In the rows, zero is written as 128.
A state moves one step at a time under one of 8 hidden systems, and each row is a state written as 20 numbers. Each run below is a few steps of one system.
seq 1, tobab (9 x 20):
[[112 120 148 140 120 123 109 143  76  99 160 161 123  88 152 101  86 150
  133 132]
 [ 91 144 121  98  81 130 161 132 115 124 106 134 139 142 138  96 125 113
   64 120]
 [111 182 139 122 136 164 134 135 109 158 120 137 106 131  82 108 156 108
  154 164]
 [108 131 140  77 131 116  92 138  98 143  97 107  98 132 142 138 117 118
  172 102]
 [140 107  97  80 139 132 137 125 153 144 133 162 117 128 162 147 171 112
  136  97]
 [133 106 105 149 124 113 140 131 115 135 199 182 121 127 122 119 127 152
  162 112]
 [108 107 113 142  82  83 157 123 117 141 138 124 123 145  95 102 105 140
   99  92]
 [143 141 130 135 135 118 158 107 131 168 108  94 114 117  60 106 153 116
  115 139]
 [143 128 150 115 166 112  97 118 105 146 105  82  99  68 124 122 132 129
  146 124]]
seq 2, tiza:
[[134 163 155 188 139  95 119 110  89 146 132  28 131 113  62 104  86 148
  153 161]
 [123 120 162  90 165 111  66 127 163 133  39  54  88  99 137 155 144 120
  106  96]
 [183 111 139  76 208 168 108 116 125 123 148 163 122  66 193 141 183 114
  154 153]
 [106 111 127 138 105 131 121 146 102  58 185 192 154 106 224 102  85 158
   88 134]
 [ 88 154 117 154  51 162 196 134 143 104  99 171 159 153  94  98 119 104
   43 157]
 [100 219 133 133 108 144 153 127  96 166 106  67 118 181  57 102 114 100
  176 192]
 [ 95 151 144  75 147 116  51 157 132 163  69  79  91 181 127 175 136 124
  191  76]
 [177  69 104  74 169 148 118 123 147 151 146 191 136 115 173 199 180 119
  189  69]
 [153  58  79 180 102 100 162 119 138  84 234 201 149 112 175 127  89 166
  139 115]]
seq 3, sisi (9 x 20):
[[124 112 142  40 131  89 133 122 122 158  76  80  60 132 103 100 127  86
  159 131]
 [148 150 133  78 216 130  86 129 123 163 172 133 102 114 164 122 201 137
  156 126]
 [143  90 127 118 132 138 109 133  53 128 173 201 136  55 161 137 121 153
  161  73]
 [125 117  62 108  66 113 211 101 104 139 154 164 101  78 137  83 115 100
  128 124]
 [ 90 170 129 124 116 119 153 140 117 164 145 152  50 130  55  45 163 113
  120 157]
 [119 148 178  51 160 112  95 141  51 192  97  97  92 129  79 104 156 119
  155 100]
 [156 148 103  68 178 138  96 109  94 174 131 109 107  51 181 151 172 117
  194  90]
 [142  87  90 112 132 128 129 130 115 118 185 226  71  46 180 119 134 129
  192 110]
 [121  94  96  86  83  95 205 124  77 147 203 211  98 126 114  47 129 119
  127 122]]
seq 4, sakik:
[[139 140 110 140 114 158 171 120  85 149 160 179 131  97  91 110 139 116
  154 143]
 [ 89 144 121 113  93  83 136 131 114 143 124  95  79 146 105  86  96 122
  143 128]
 [141 123 150  78 164 127 129 124 131 168 105 127 103 133  91 116 188 110
  116 121]
 [148 131 128 103 153 121 120 116  67 155 162 128 122  79 142 122 131 135
  183 117]
 [103 116  96 106  94  91 140 122 116 138 125 130  95  83 153  99 125 131
   93  75]
 [136 121 130 105 122 134 178 123 110 140 153 176 108 115  97  75 157 109
  104 154]
 [107 169 150 113 131 108 126 130  68 154 143  97 105 129 100  71 117 134
  138 149]
 [118 144 148  81 137 129 119 125 101 168  73 104  93  91  96 115 160 107
  115  99]
 [142 125 115  71 142 139 137 118  90 152 136 160  89  70 145 113 147 102
  182 129]]
seq 5, Puz, 9 rows:
[[ 90 162  56 141  60 166 158 137 117 132 147 199 138 119 165 150 116 115
  166  98]
 [108 112  83 142  53 120 199 133 163 129 145 179 113 198  77 121 101 102
  163 143]
 [145 115 124 144 136  88 159 121 157 175 161  97 138 230  47 128 142 142
  149 132]
 [182 105 127 157 180 101 107 102 143 186 140  79 138 115  77 174 164 156
  159  77]
 [193  57 114 144 169 109 119  94 156 115 130 119 109  30 154 157 130 136
  148 109]
 [144  66 146 141 142 102 129 122 152  62 153 154 105  73 175  87 106 140
   69 162]
 [105 137 186 142 121 126 130 141  87  94 123 121 156 125 122  65 109 147
   18 156]
 [ 93 204 167 120 115 152 115 126  70 141  55  52 155 115 106 113 112 113
   88 147]
 [100 192 135  81 135 172  80 143 133 132  49  88  94 121 150 160 129  88
  185 147]]
seq 6, tiza (9 x 20):
[[154 162 164 147 141 169 154 124  86 138 143 110 207 196  81 141 117 124
  155 184]
 [103 165 111 161 109 125  85 134 167 120  87  50 155 171 151 193  87 139
  151 106]
 [170  83 138 130 156 168 118 127 205 115  81 151 114 137 106 200 147  96
  187 148]
 [182  75 138 135 167 112 128 117 140  88 193 124 172 176 171 150  95 149
  168 172]
 [125 107 138 214 119 133 117 137 197  78 132 129 186 166 132 165 111 164
   52 123]
 [175 140 153 188 132 176 165 102 149 110  85  86 180 123  63 159 106 103
  134 204]
 [135 154 155 138 160 117  82 126 171  90  93  21 129 167 155 149  82 120
  164 198]
 [150 107 178 112 190 182  67 152 193  90  77 139 152 163 160 197 159 120
  121 149]
 [182 112 135 144 154 187 133 118 133  77 159 156 221 144 198 186 107 127
  161 181]]
seq 7, nam (9 x 20):
[[173  65 136 127 144 114 130 111 144 141 105 129 104  85  93 157 132 118
  161 107]
 [175  84 106 130 149  98 156  98 139 121 177 124 125  93 154 107 124 132
  138 144]
 [122 110 128 149 133  94 125 125 123 117 164 133 129  92 145  91 128 163
   53 103]
 [122 145 139 129 103 133 152 114  88 130  96 102 145  84 112  95 116 120
   62 131]
 [ 99 186 131  96 126 135 124 124 109 131  95  88  87  89 147  89 127 103
  125 161]
 [105 133 159  62 143 154  92 153 102 112 101 159  99 111 170 119 137 109
  137 133]
 [120 134 112  79 111 157 136 139  81 128 151 184 156 133 178 140 128 121
  153 109]
 [ 85 143  82 133  76 130 148 145 121 154 156 187 115 145 118 127 135 135
  140  78]
 [117 114 131 116  99 117 167 131 114 169 121 156 104 163  40 109 139 113
  142 112]]
seq 8, Puz:
[[145 106 149 127 139 139 140 119 157 112  88 121 142 115 121 130 146 118
   59 139]
 [138 150 162 154 157 149 109 123 111 100 127  93 151 110 136 124 105 134
  128 179]
 [ 95 134 146 121 116 138  87 145 136 103  80 108 133 124 162 151 108 129
   99 106]
 [127 151 130 111 129 186 137 133 137 110 106 156 154 132 154 147 143 102
  125 160]
 [ 98 154 118 150 102 145 119 146 130 103 146 137 148 166 155 142  92 135
  154 142]
 [109 127 116 135  92 144 140 142 157 131 107 149 152 178 113 162 132 122
  114 103]
 [158 133 112 156 130 148 156 114 149 137 140 119 163 157 102 162 129 120
  163 153]
 [137 100 118 171 130 109 110 128 176 119 133 109 134 148 122 168 111 147
  148 108]
 [167  79 134 147 147 138 138 118 170 114 123 141 155 125 123 163 143 130
  102 123]]
seq 9, nam, 9 rows:
[[ 85 148 132 126 144 104  99 150 159 172 124 142  50 129  71  95 188 142
  103  88]
 [180  78 187  70 152 133 142 112  53 152  88 118 142 102  76 134 119 102
  167 135]
 [149 134  64  91 154  91 128  97 138 150 175  92 105  82 213 127 143 131
  170 104]
 [123  69 139 140 120 134 123 146 132 106 143 228 101  64 127 118 150 145
   75  79]
 [131 129 109 115  73 108 212 101  52 140 161 122 161 118 113  71  88 116
  110 143]
 [ 71 190 114  99 126  91 113 136 130 174 120  88  63 118 122  67 170 132
   85  99]
 [145 113 198  58 157 165 110 134  60 147  58 145 108  73  93 125 151  91
  141 129]
 [146 134  81  56 133 123 136 111  83 139 166 125 116  84 219 127 117 109
  206 123]
 [ 95  94  96 110 106 122 124 154 139 124 167 243  86 101 163 117 162 147
   96  54]]
seq 10, sisi:
[[137 158 146 139 188 191  65 155 130 117 156 178 130 120 162 173 162 141
  195 147]
 [123  74  98 112  70 122 145 133  96 102 157 184 160 139 181 159  72 134
  165  77]
 [121 142  54 162  74 121 216 109 172 148 171 159 134 161  94 105 147 117
  107 133]
 [ 97 148 165 176 118 105 122 144 122 156 124 105  93 169  10  96 118 145
  136 141]
 [146 116 158  83 166  87  88 114 127 165  71  25 120 136 112 154 137 131
  135  86]
 [185 111 122 135 210 141  82 107 164 117 143 111 127  55 192 171 160 141
  154 131]
 [145  58 128 145 116 118 136 132 115  60 184 199 136  77 194 116  83 147
  115 133]
 [110 129 107 126  68 120 216 118 111 115 152 163 155 140 122  61 119 119
   37 145]
 [ 81 213 163 148 108 159 136 142 102 157  78  97 118 144  41  83 145 111
   84 166]]
seq 11, sakik, 9 rows:
[[128 113 162  75 145 104 101 126 119 157  65  67 123 144 111 148 138 122
  118  87]
 [171 127  97 110 167 158 135 105 129 148 146 143 125  63 160 156 170 117
  164 122]
 [103  96 104 142  94  89 126 135 118 102 173 164  97  94 168 101  88 154
  127  97]
 [118 119 133 108 104 117 180 125 124 126 132 142 144 166 109  80 140 117
   47 138]
 [128 188 154 156 149 152 133 125  89 155 136  99 133 129  67 102 139 126
  145 183]
 [115 132 153 108 133 122  84 131 118 141  56  78  84  97 105 146 113 112
  162 111]
 [147 102 112  58 152 141 122 125 143 131 116 159 100  93 187 148 162 100
  154 114]
 [104 125 100 121 116 114 126 142  96 119 205 191 128 119 184 101 125 162
  121  94]
 [ 98 131 122 138  70 115 180 132  95 142 136 149 154 156  83  87 118 135
   60 103]]
seq 12, sof, 9 rows:
[[122 151 138 152 133 116 134 121  93 125 162 114 149 112 131  86 125 153
   75 137]
 [107 161 149 137 117 141 122 128 113 133  77  99 114  85 101 113 124 118
   96 136]
 [135 142 136  86 143 152 132 123 136 126  90 122  89 105 131 120 138  87
  161 175]
 [112 123 134  83 146 136 100 150 123 110 146 173 101 130 180 125 134 126
  153 129]
 [103 123 119 114  94 146 139 147 101 125 142 193 153 142 150 136 126 134
  110  89]
 [ 98 152  93 147  71 121 173 129 118 142 144 132 137 159 100 114 107 125
  130 120]
 [110 136 130 133 117  94 129 132 140 162 114  95  91 163  64 114 124 127
  149 120]
 [162 110 142  88 173 111 116 116 116 169 121 101 115 123 105 140 157 124
  167 111]
 [160 106 105 127 156 120 111 112 121 133 160 130 131  71 176 153 137 143
  151  95]]
seq 13, sof (9 x 20):
[[122 140 130 101 112 128 150 123 121 115 112 109 105 135 128 106 102  98
  156 177]
 [100 139 141  97 145 127  93 152 145 129 122 138 101 154 147 125 149 131
  123 118]
 [135 122 135 111 126 160 134 135  90 141 132 170 156 131 122 152 136 124
  151 110]
 [114 133  89 139  88 112 146 123 133 124 145 118 133 135 151 136  96 130
  145 113]
 [117 109 125 149 118 112 137 136 164 137 130 143 107 156  82 126 138 137
  114 114]
 [154 120 147 113 150 111 140 113  96 152 142 100 141 140  96 114 128 131
  145 140]
 [133 138 120 130 147 116 100 118 131 136 124  87 123  93 153 140 132 141
  125 104]
 [153 102 127 141 137 149 135 121 147 115 119 160 123  83 126 143 139 119
  125 132]
 [129 118 125 123 120 117 148 123 121 100 155 136 126 124 158  96 103 127
  113 159]]
seq 14, nom:
[[137 104 127 114 139  97 131 123 166 147 113 113  68 130  86 117 143 115
  150 130]
 [166 101 131 112 180 108 121 116 116 145 184 135 125 121 137 120 150 146
  157 127]
 [133 115 111 137 130 114 117 121 105 131 147 131 141  68 163 134 130 153
   98  74]
 [127 117 118 133  98 131 163 114 116 123 109 141 108  65 114 101 119 112
   98 134]
 [112 144 149 107 130 109 136 131 100 123 144 118  98 129 120  62 120 126
  110 170]
 [109 154 162  72 158 134 102 143  89 154 120 127 121 133 131 105 166 126
  106 111]
 [124 158 110  84 128 159 130 128  88 152 122 147 124  96 152 138 147 105
  167 113]
 [ 90 130  88 111  84 119 136 140 134 123 139 169  85 116 157 115 111 119
  158 107]
 [110 109 110 117  99 106 162 139 132 150 157 178 102 158  92 100 144 128
  120 105]]
seq 15, nom:
[[ 84 172 178 112 131 141  90 152 109 123  83 103 113 141 117 103 126 125
   95 142]
 [134 143 150  62 146 170 122 137 110 139  90 139 131 149 134 145 146  91
  165 150]
 [102 151  98 115 116 148 112 147 137 114 155 163 126 149 189 150 121 128
  175 123]
 [101 100 103 148  74 130 148 147 153 126 126 188 127 157 106 155 119 133
  123  78]
 [140 129 100 158  96 108 187 109 138 150 156 110 146 174  73 116 116 125
  132 140]
 [129 147 137 162 157  88 103 120 150 155 132  51 118 150  90 125 132 153
  130 125]
 [180  94 151 117 184 128 101 110 140 141  99  94 120  89 116 167 150 123
  158 124]
 [163  95 114 134 152 129 117 113 137  90 159 137 130  69 200 143 112 133
  145 141]
 [109  91 138 156 100 128 131 140 131  81 135 180 135  93 153 111 107 148
   56 110]]
seq 16, tobab:
[[120  94 137 120 127 113  95 133 164 105  81 116  90  92 152 148 114 123
  121 105]
 [167  99 137 105 156 148 153 117 122 113 154 167 152 119 153 124 150 121
  114 154]
 [ 91 162 119 163 112 116 117 142 105 116 179 136 137 135 150 100 105 161
  108 124]
 [ 99 134 136 132  75 147 150 138 126 128  72 136 131 141  84 131 113 107
   95 116]
 [144 158 134 100 153 139 139 116 120 147 114  89 116 141 108 121 136  97
  175 181]
 [112 122 140 103 159 114  70 144 148 125 120 120  99 129 165 146 139 141
  142 100]
 [153  87 114 115 127 148 143 125 124 124 143 183 161 120 152 160 143 127
  126 100]
 [116 140  89 167  96 109 160 123 126 121 192 137 134 142 134 104  97 143
  142 141]
 [ 97 118 146 150  95 106 139 138 145 130  96 117 106 157  65 108 113 129
   93 122]]

Which system made each of these runs?
seq 17:
[[ 84 211 103 167 120 186  94 149 141 144 109 147 134 113 136 164 160 131
  125 105]
 [107 111 143 131  76 154 137 150 131 105  82 165 104 155  85 152  77  95
  197 151]]

nam
seq 18:
[[104 172 143 152 142 156 115 149  93 136 166 175 123 114 113  92 156 147
  108 141]
 [ 89 145 134 100  78 133 133 136  68 137  86 119 131 118 119 123  93 114
  130  97]]

tobab
seq 19:
[[144 108 123  95 113 128 176 110 112 139 107 134 133 106 112 108 143 102
   91 129]
 [120 166 121 134 140 128 133 123 110 136 158 119  95 105 122  85 133 126
  151 171]]

sakik
seq 20 (2 x 20):
[[111  74 210 132 133  92  74 153 108 109  81 110 113 129  79 121  96 155
   82  93]
 [175 162 118  79 161 164 166  91 118 160  99  78 181 114 148 139 173  91
  110 155]]

sof
seq 21, 2 rows:
[[141  97 154  65 114 119 179 117  98 116 107 131 106 131 107  71 117  84
  117 180]
 [ 86 198 127 112 146 112 109 141 115 153 168  99 125 170 153  85 158 151
   93 129]]

tiza
seq 22, 2 rows:
[[106 127 100 103 105 126 142 127 166 133  90 145  70  89 128 117 146  98
  118 113]
 [132 109 144  83 145 127 136 140 102 128 171 182 101 146 130  92 143 121
  157 152]]

sakik
seq 23:
[[134  86 112 131 107 127 140 131 153 148 113 162 102 129  81 162 130 115
  176  92]
 [154 103  87 143 125  87 163 106 148 136 188 115 129 149 131 117 116 136
  155 132]]

nom
seq 24:
[[142 147 113 135 142 139 123 116 139 120 134 111 106  90 147 133 121 117
  178 165]
 [120  86 140 115 125 121 108 145 151  96 120 165 106 122 154 133 120 128
  114 116]]

sof
seq 25:
[[142 136 155  96 150 105 125 105  56 151 116  63 154  85 137  99 124 137
   85 112]
 [125 156 124 117 146 156 111 120 132 120  92 122  96  35 168 120 152 111
  102 136]]

sisi
seq 26 (2 x 20):
[[123 182 152  77 146 171 139 128  79 147 116 123 176 145 144 113 168 110
   89 150]
 [ 91 186 118 161 105 162 103 143  94 147 113 143 109  83 106 139 121 127
  166 111]]

sakik
seq 27, 2 rows:
[[115 105 187 138 144 113 100 139 110  88 113 126 132  94 137  85 118 156
   24 128]
 [138 165 162 113 128 187 149 118  78 105  85 119 167  88 140 114 118  94
   98 191]]

sakik
seq 28 (2 x 20):
[[ 93 157 111 199  98 138 141 141 157  81 163 158 123 130 140  94 104 143
   88 176]
 [105 148 179 125  97 155 147 139 102 127  67 109 144 169  55 112 104 101
  102 166]]

tiza
seq 29, 2 rows:
[[151 115 154 188 128 143 134 108 125 121  83  99 145  55  74 136 119 135
   77 130]
 [130 127 153 112 135 111 116 114 145  84  81  57 104 103 159 102  85 102
  115 189]]

sisi
seq 30 (2 x 20):
[[123 134  98 178  97 102 168 115 170 149 137  93 164 176  85 132 135 144
   70 105]
 [156 135 162 179 161 110 126 113 132 149 124  61 126 139  42 125 118 136
  155 168]]

sof
seq 31:
[[111  97 114 125  82 134 162 141 154 143 101 183 129 152  84 142 150 120
   83  75]
 [141 153 111 130 124 107 176 107  95 163 177 102 132 160  87  92 120 126
  173 164]]

sof
